Rotation paths and how fast each direction turns (degrees per step):
Each turn is a multiple of 5 degrees from 10 to 175, or 0.
Each row of a path follows its step; steps can be skipped.
path 1
step 0: [ 27 -30  13  23  19  -2  27  25  19   8   5   8 -32  -9   6  18  -3  19
  -1  32  25 -26   2  33  14  21 -13  14  20  -8  17  17 -17 -11 -35  17
  19   9   2  31  12  -1  51  12  37  -5  30 -15  -2  28   7 -18   7  31
  15 -34  13  -3  14   4  26  31 -13 -18   7   6 -23  13  -1  21]
step 1: [ 16  -7  13 -21  35   3  -3   9  27 -26  -4  26 -42 -23 -12 -25 -18  16
  14  12  20  14  38  13  14  31  -5   3  -7  -6   4   3 -22  -9   3  11
 -26   3 -15  30   9  23   6  -1   3  -5 -17 -19   6  -2  10  -5 -39  33
 -36  15  -2  53  42  23  12   0 -22   1 -10 -27 -27  11 -16   6]
step 2: [ 13 -18  -3 -27  -1  36 -20  21 -17  14  -9  11   9  25 -20  12   5 -15
  12  12  -3  27  17  25   6 -12 -10  15 -31  -3 -13  20  17  -2   6   5
 -27 -14 -27  23  16  21  26  20  32  -2 -44 -34  13  30  29 -26  -5  -5
  17  -1 -19  10  38  13  22  60  -7 -21 -10 -11  -7  -2   9   4]
step 4: [ 18  19  14   5  10  11 -34  -9  11  -8 -22  27 -10 -16   8 -15  25   2
 -19   0  -5  -9  -4  17  10  33   9   3  19  -6  18  39   8 -31 -19  33
   0 -29  -8 -11  25  -2  10   1  13 -19  -6 -42 -23  10 -19  29 -20 -30
 -32   8  17  -4  48  12   3  33 -14 -30 -26  33 -11   9 -16  12]
step 5: [ -7 -15  16 -18   5  14  17 -15 -35 -20 -38  42  35  30  -2 -35  15  26
  -3   4 -18  10  -5  29  15  17  14 -26   3 -15  -2  15 -11 -38 -17   3
 -27  -7 -18  14  14  -9  29 -10   2  25  31 -34  13  33  28  -6 -29  -2
   7   5  12  -5  19   7  40   1  -3   5  -2  -5 -22  19  -2  17]
step 8: [ 14 -32 -21   2   0  -8   1   9  -2   1 -11  25   6 -23  12 -39 -13 -22
 -16  -5  33  13 -15  38   4 -19  14 -23 -14 -17 -20  16  -6  -7 -22  21
 -21   3  -8   3  31  20   8 -12   8 -24   5 -33 -18  21   6 -32  31  15
 -14 -34 -17  22  57 -22  17   6  14  -7   2 -12 -27  19  -9  28]
step 10: [ 42 -17  20  -5 -19  32  -8  20  -3  23 -17 -10 -33   1  19 -33   2 -21
  12   5  29   0  11  22  32   8  18  43   3   0   7  -8  -3 -14 -20  -6
 -18   4   1  14   1   9  18 -13  -3  11  40 -55  28 -19   4  26 -17   9
  -9   5  -6 -10  31  10  17  54   6 -11 -24  -8   2  -7  16  14]
step 11: [ -4 -18 -10 -14 -15   8 -13  -6 -13 -39   7 -11 -24   2 -14  -7   3   3
  24  35  28 -24   6  37 -13   5  -3   1  14  23 -32   8   7 -27 -47  -1
 -11   2 -36 -14  13   4  -1  -7  21  -1  19 -20 -19  32   8 -12 -49  11
 -33 -22  18 -12  28  18  10  39 -26  15   5 -18 -28   5   2  19]
step 12: [  7 -13  51 -15  15 -10   0   9  -8  -3 -21 -10  -4  -3 -15  -3 -19   5
 -31   4  18 -15  14  37   7  47  -1   0 -18 -10 -48  40   3   3   4   9
 -15 -31 -41  -2  26  24  31   9  50 -20  14  -2   7 -10   0   4 -16  13
  -1  19 -14  -3  -2  -1  34  14 -22 -23  -5   8 -33  10   2  15]
step 13: [  2 -26   9  -2  30   3   4  12  -8 -15 -30  -2  17 -20  -8  -8 -46  33
   6  -4   9   5 -24  20  16  14  -8  44 -13  14  33  -2 -37 -28 -29  -5
 -38   7   2 -17  -3  -1  51  11  22 -14 -17  -7  14   9  31   2  -4 -20
   1  -1   1   9  30  18   9  38 -14 -26 -13  -7 -13  22 -19  12]
Directions:
[-9 -7  0  0  6  2 -1  1 10 -1 -8 -6  1  2  6 -4 -3 -6  0 -1  7  7  0 -1
 -4  3  7 -3  7  6  2 -8 -1  4  1  2 -6 -8 -1 -7 -6 10 -2 -2 -4  2 -3 -5
 -3 -4  0  1  3  1 -3 -7  2  0 -3  8  3 -2  2 -2 -2 -4  0  6 -8 -2] : 155
[  2   3  -4  -1  -4   5  11  -1   3  10   0   6  -8  -5  -1   1   2   3
   2   8   4   1   5   5  -5  -1  -3  -2  -2  -7  -1 -10   2   1  -1  11
   3   2  -1   3  -2   9  -3   1   0   1   2   7  -2  -2   4   6   5   5
  -3  -3  -3   1   2   1  -3   6  12   4   3  -5  -2   1   4   3] : 40
[ -4  -4   5   2 -10   0   2   3   2   1   0  -3  -2  -4   5   1  -4  -2
   2   2   8  -3  -4  -5   4  -1  -2   8   0  -3   4  -3  -6   6   8   6
   7  -2  11   1  -8  -6  11   4  -2  -7   3   3   3   3  -6   6  -7  -5
   5   2   7   0   4   2  -1   5  -2   1  -1   0   0   5  -3   0] : 110
[ -5   1   3   3   9  -4   1   4  -2   6  -1   3  -2   0   0   9   6   4
   1   0 -11   0   7   2   4   5  -2  -3   5  -2   4  -4   1   2   2   6
   1  -4  -1   8  -1  -2   4   6   2   3 -12  -6  -2   5   2   0   1  -5
   2  -4   6  12  -1   8  -1   1  -7   6   1  -1   1  -7  -2  -2] : 25
[-5  1 -1  1  4 -1  1  0  5  2 -5 -3 -5 -2  9 -2  0 -8 -5  5  1 -7  3 -1
  6 -1  2  7 -6 -4  4 13  7  6  1  0  5 -5 -8  3  4  1 -2  0 -3 -2 -1 -4
  2  2  0 -2  4 -3  8 -2 -4 -3  1  1 -4 -4  9 -4 -6  0  1 -8  3 11] : 175
[-1  2  7 -1  6  1  2 11  6  3  2 -6  1  2 -5  6  0  1 -2 -7  3 -7  4  2
  5  6 -3 -2 -6  0 12 -3  2  1 -2  6  0 -2 -2 -1 -5  0  5  0  1 -2  3 -3
 -4  2 -4 -4  2  8 -9  7 -7 -9 -5 -7 -1 -4  1  5  3  5  6  6  2  0] : 120
[  4  -4  -2  -2   8  11   3 -12  -6   2   3   2  -1  -2   1  -4   4   0
  -7  -3   5  -5  -3  -5   4   4   0  -8 -12   1   1  -2  -7  -5   2   2
   1  -5   0   2  -2   5   4  -1  -5  -4  -8   6   7  -1   4  -7   1  -1
   0   6   7   3  -2   2   4  -4  -2  -2  -6  -2   1   3   3   2] : 95
[  0  -3  -1   5   4   5  -3  -8   3   0  -1   2   0   1  -2   1   5  -5
  -7   3  -2  -3   3   4  -6   0   2  -1   7  -5  12   0   0  -2  -5  -3
   0  12   3   6  -1   7   3  -1 -11   0   9  -5   2  -5  -3   5  -3  -8
   3  -2   5  -2   0  -8   5   2  -1   6   1   9   2   0  -2   1] : 70
path 2
step 1: [ -5   1  -4   9   0  13 -10 -24  29  30  -3  17  21   6  21 -17 -11  10
  12 -30  13 -10 -34  -2  21  14   3  -9   4   5  25 -28  20  -8 -15  -7
  10  -7   2  11  30   2 -12 -14 -18   9  -7 -12  11   9 -14  15   6 -12
  17 -20  -8   2  32  12  -1  22  20   9 -50   9   5  40  50  20]
step 3: [-31   9  17  10 -33 -34  11 -22  21  18  -8  25   7   0  14 -30 -12   1
  -9   6  18 -23  -5 -13  -2   0  26 -17  30  31 -12  -7 -17   3 -17  18
  -4  29  -1  32   7  17   9 -21   7 -20 -49  23   7  23 -16 -14   1  23
   2  -2   3  24  -3  18   8 -12   7 -11   5   7  27 -15  20  -2]
step 4: [ 33  -5  27  29   4  19  32 -35  12 -46   1  -7 -15   0  21   9 -19 -27
 -17   8 -13  13   5  29  12  23 -28  21   0   2 -12 -16 -22  -9 -31   8
  -2   6   1  24  11  -1 -17 -13 -28 -16 -16 -17   4  24  11   3   4   1
   4   6   5  29  -8   0  -7  19   8  -6  23 -11  -6 -17 -11  42]
step 5: [ 13   3  18  22 -40 -23   2   0 -22  31  -2  11 -32   7   4 -19  13   2
  -9  -2   3  13 -16 -12 -24  -2 -13  -3  15  12 -19  40 -11  16 -43 -46
  -3   0 -13  12  26   8   9  21  15   9   9 -16  -1 -18 -29  15   0  -7
 -13 -12 -14  34 -10  -2   4 -17  -4   1  26  -8 -22 -30  20  13]
step 6: [-24 -28  23 -22  -9  16 -15  -7  32  -8 -17   7 -43  -4  18 -20  13 -14
 -16  36 -12  19  14   8   4   8   3   1  12 -17 -34  41  -5  24   4  13
  -5   0  17  17  -5 -11  10   2 -22   6   7   3   2 -20  18 -24  24  13
 -20  34  -8  -6  24   5 -37   2  13  12  27  -6 -13  12 -23  21]
step 8: [-31  -4 -31  -4  21   7  -8   4  -6  -1 -14   3   7 -32  -1  33  23  22
 -19  -3 -15 -18  13   0 -27   5  -8 -10 -36 -17 -36  27 -28  15 -11 -10
  -7 -45  -6  23  12 -20  -8 -17 -30 -10   4 -19  -8 -26   7  -9  10 -11
  -8  -4 -22 -15  -8   9 -13  10 -23  35  -1   9   0  14   8 -17]
step 9: [-42  31 -17  14   1  19 -22  15  48  14  -7 -17  31  17   3  -7  -6 -18
 -17  -3  29   2 -22 -28 -21 -27  21 -18  14  -7  -9 -10   8   5   6  28
  -7  -1  -8  28  31  11  31   3  10  11 -12 -34  -5  16 -33   7  -3   1
  18   6  -3 -11  14  -7 -14  16 -10   7 -23  13  -6  24   0  -4]
step 10: [ 18 -10 -48  10  16   2   8 -28  23   4   8   0  18  -3  -8  17 -43  -6
  -7  -4 -24   3   3   2  20  28  14  -4 -13 -32  14 -26 -34  -4  -1   6
  12   0  -2  39  17 -21  31  -9 -17  -8  17   0 -20 -19  13   4  -7 -20
  40  10   4  -3  -4   5  27   0   0  30   2  -9  21  -2 -14  11]
step 12: [ 21 -24   6  -8  -5  -6  24  -5  23 -42   8  14  -7 -18  31  -3 -16 -16
  -6  12  28  18   8  -2   2  -9  15 -14   2 -25 -16  21 -19   0 -11  12
  37  18  21  18 -11  13  -5 -20 -17 -23   4   7 -42   6  -9  23 -27  -4
  20   1  29   3  -6  21 -34  10  29 -17  -9 -18   2  -1 -12  15]
step 14: [-19 -36  21  -7  -8   2  16  11 -13 -17 -12  35 -29 -14  18  14  -2   1
 -17  42  -4 -12  -8  -2  20  -6   4 -20 -23  -7 -32  20  13  29  15 -20
   2  -9  14  11  10   1 -10   3 -12  -9  21  28  16 -41 -12  18  22 -13
  -4  -4  -4 -10  19 -22   2  18  30  -7  13 -25  11 -14  13 -32]
Directions:
[14 -5 -4  3  5  4 -5  1 -6 -1 -5  1  4  5 -1 -2  1 -3 -2 -5 -4 -1 -1  5
  5  3 -4 -3  3 -1  4  1 -3 -3  5  1 -4 -3  2  3  5 -3 -2 -1  5 11  3 -2
 -4  7 -7 -4 -9  1 -1  6  3  3 -7  0 -4  6  7  1 -4 -5  9 -1  1  6] : 130
[ 2  3  3  0 -1  1 -6 -2  1 10 -2 -4  3  3  2 -6  2 -5 -1  7  6  2 -9 -6
  0  3 -3 -6 -4  1  3 11  0 -4  6 -4  1  5 -1 -5 -1  5 -4 -4 -1 -5 -5 -8
  5 -6 -3  2 -3  3  0  0  4  8 -1  1 12 -1 -4 -2 -8  4  8  0  4 -1] : 175
[ -1   2  -5   5   1   6  -6  -3  10   2   3  -8  -2   1   2   2   2  -3
   5  -7   5   0   0   3   3   0  -1   4   1   1  -7   5  10  -2   4  -4
   1  -7   4   2  -5  -3   1   3  -1  -4   9   4  -2  -1   1  -6   4   1
  -6   2   3   7  -1   1  -5   1  -8  -1   3  -6   4 -11   8  -7] : 40
[ -2  -3   2   9   6   0   7  -3  -2  -1   7  -6   3   1   4  -2   4  -5
  -2   1  -3   0  -2  -1 -12  12   0  -3   6   0   0  -8   3   3   0   4
  -1   2  -8   1  -1   2   1  -2   7   1  -1   0  -2   2  -2   0  -2   3
  10  -1  -2   4   4   1   1  -1  -6   6   6  -4   9  -5  -5  -7] : 55
[ -2  -1  -2  -5   6  -2   1  -4  -8   6  -2  -2  -3   0  -1   5  -5  -1
   0   1  -2   0   1  -4  -4   1  -4   8   0   3   2   1   0  -7   5  -1
 -10   2  -1   9   2  -1   3  -7  -1  -6   0   2   2   5   9  14   5   5
  -5  -8   0   2  -2   1  -4   9   7  -5   5  -3   8   3   1  -4] : 100
[ -2   0   7  12   0  -5  -5   5   4   6  -3   1   8   1  -1   1   2  14
   1  -3   1  -2   1  -1   4  -3   0   2  12   4   1   5   3  -5  -2   5
   0   4   0   0   7   7   1   4   2   2   5   5  -1   0  -2   1  -7  -6
   0 -10  -2   7   6   1   0   2   2   1   5   6   0   2  -1  -3] : 175
[ -5   0  -6   0 -10  -4   0  -3  -4   7   4  -2  -1   3   4  -2   6   3
  11  -5  10  -1  -3   2  -2  -1   3 -11  -5  -2   9  -6   6   3   2   1
  -5   0  -3   6   2   1  -1   7   2   2  -7  -3   4   1  -2   0   1  -1
   2  -3   4   1  -6  -3  -6   0   8  -1   8   1  -3  -3   2   5] : 175
